(in the rows, 128 means zero)
One turn sends every row of this set to another row. A few are shown first. Where does it send the rows asked after them?
k_795: [156 128 121 144 136 141 138 147 113 172 109 162 119 109 135 124 104]
k_165: [132 151 134 132 144 115 170 149 145 155 116 164 125 107 153  98 119]
k_13: [133 152 116 178 118 135 163 141 116 138 105 137 151 140 157 127 104]
k_218: [129 132 137 118 133 154 109 136 122 138 144 152  96 118 107 130 138]
k_219: [ 99 126 113 124 136 143 122 134 136 128 144 161 114 123 122 136 160]
k_85: [115 140 126 144 129 108 146 116 103 107 125  85 151 153 135 121 123]
k_873: [138 151 116 170 119 131 165 153 120 140 110 132 148 149 151 128  93]
k_523: [108 154 156 114 139 109 139 142 149 117 129 122 119 118 120 102 158]
k_210: [135 132 134 115 136 152 109 135 132 139 141 157  92 118 116 126 129]
k_881: [107 114 147 122 146 119 121 108 130 134 148 114 120 154 112 132 148]
k_880: [155 125 117 142 121 145 141 150 119 164  92 157 118 112 134 129 104]
k_358: [137 146 109 145 113  91 148 143 116 115 142  99 131 153 154 111 115]
k_972: [108 114 141 127 150 122 122 115 132 130 153 108 133 153 107 128 148]
k_201: [135 131 143 121 125 141 105 137 122 143 147 147  91 116 105 126 130]
k_359: [135 130 117 103 124 137 140 154 108 132  93 166 115 113 125 146 117]
k_744: [118 130 128 144 122 114 158 108 109 104 123  96 160 152 132 125 115]
k_536: [129 155 135 148 100 112 177 134 125 123  92 125 133 117 155 104 141]
k_360: [155 125 123 135 128 148 142 150 111 167 101 163 118 116 129 135 103]
k_804: [125 124 152 113 110 108 153 131 125 156 119 150  93 100 122 108 143]
k_609: [111 120 153 123 148 119 118 120 139 122 145 108 134 154 104 130 142]
k_112: [101 119 141 124 127  91 182 115 143 125 125 120 145 130 131 104 128]
k_163: [124 148 110 171 120 124 166 148 121 139 108 128 152 145 149 124  89]
k_234: [125 132 123 149 120 112 155 117 105 110 129  85 154 155 134 121 119]
k_697: [137 138 124 141 120 103 160 170 132 151  99 142 133 157 145 143  97]
k_159: [122 104 109 131 143 102 131 115 124 137 141 103 135 140 134 118 165]

k_163 -> k_85
k_360 -> k_873
Where do these go?
k_804 -> k_165
k_744 -> k_609
k_159 -> k_219

One turn sends every row of this set to another row. A few are shown first. Where does it send the rows asked after them?
k_231: [122 143 153 130 114 124 144 109 111 141 108 101  78 150 134 120 103 109
 146]
k_973: [ 93 121 128 112 101 158 124 136 173 107 146 129 134 124 108  89 134 134
 127]
k_470: [ 91 128 135 114 114 151 131 127 190 111 141 131 120 136 110  89 133 126
 122]
k_488: [129 150 130 125 103 132 137 118  83 139 118  99 100 131 130 123 120 124
 151]
k_854: [ 90 127 139 181 111 144  80  97 146 131 129 129 109 149 120  99 121 129
 114]
k_357: [ 86 137 126 112 107 150 122 110 188 101 141 122 109 135 115  96 131 127
 135]
k_668: [118 115 134 105 110 144  99  89  99 174 141 104 107 158 123 111 112 123
 141]
k_115: [ 98 138 121 178 123 147  84 117 133 137 138 132 128 146 104  97 142 131
 107]
k_967: [133 128 137 129 122 135 143 150  83 151 122 101 112 130 106 106 122 122
 139]
k_36: [ 93 125 134 182 131 143  83 112 146 136 133 127 110 148  97  94 128 127
 111]
k_286: [131 122 149 132 135 136 166 100 140  90 146 124 107 150 110 100 104 162
 129]
k_700: [ 95 139 125 179 104 149  82 103 132 131 133 133 124 145 124 103 135 131
 111]
k_624: [126 122 161 133 136 129 151 139 110 154 111 104  89 147 109 105 104 108
 135]
k_61: [118 121 136 106 134 145 112 103 111 187 143 111 109 171 113 108 122 113
 124]
k_47: [137 140 131 127 128 140 167 104 126  88 149 127 121 146 114 107 121 166
 126]
k_329: [ 90 131 121 109  94 155 115 117 172  97 144 121 123 122 114  95 135 139
 140]
k_268: [122 114 134 106 115 149 107 106  96 183 144 113 121 161 123 108 121 121
 126]
k_620: [132 133 145 128 123 138 164  92 134  85 145 127 112 149 124 108 109 163
 129]
k_654: [115 123 135 107 128 141 104  86 112 180 140 102  97 168 115 111 114 114
 137]
k_309: [136 128 137 129 141 140 166 108 131  91 151 125 117 144  99 100 115 163
 126]

k_47 -> k_620
k_115 -> k_700
k_61 -> k_268
Where do these go?
k_357 -> k_470
k_624 -> k_967

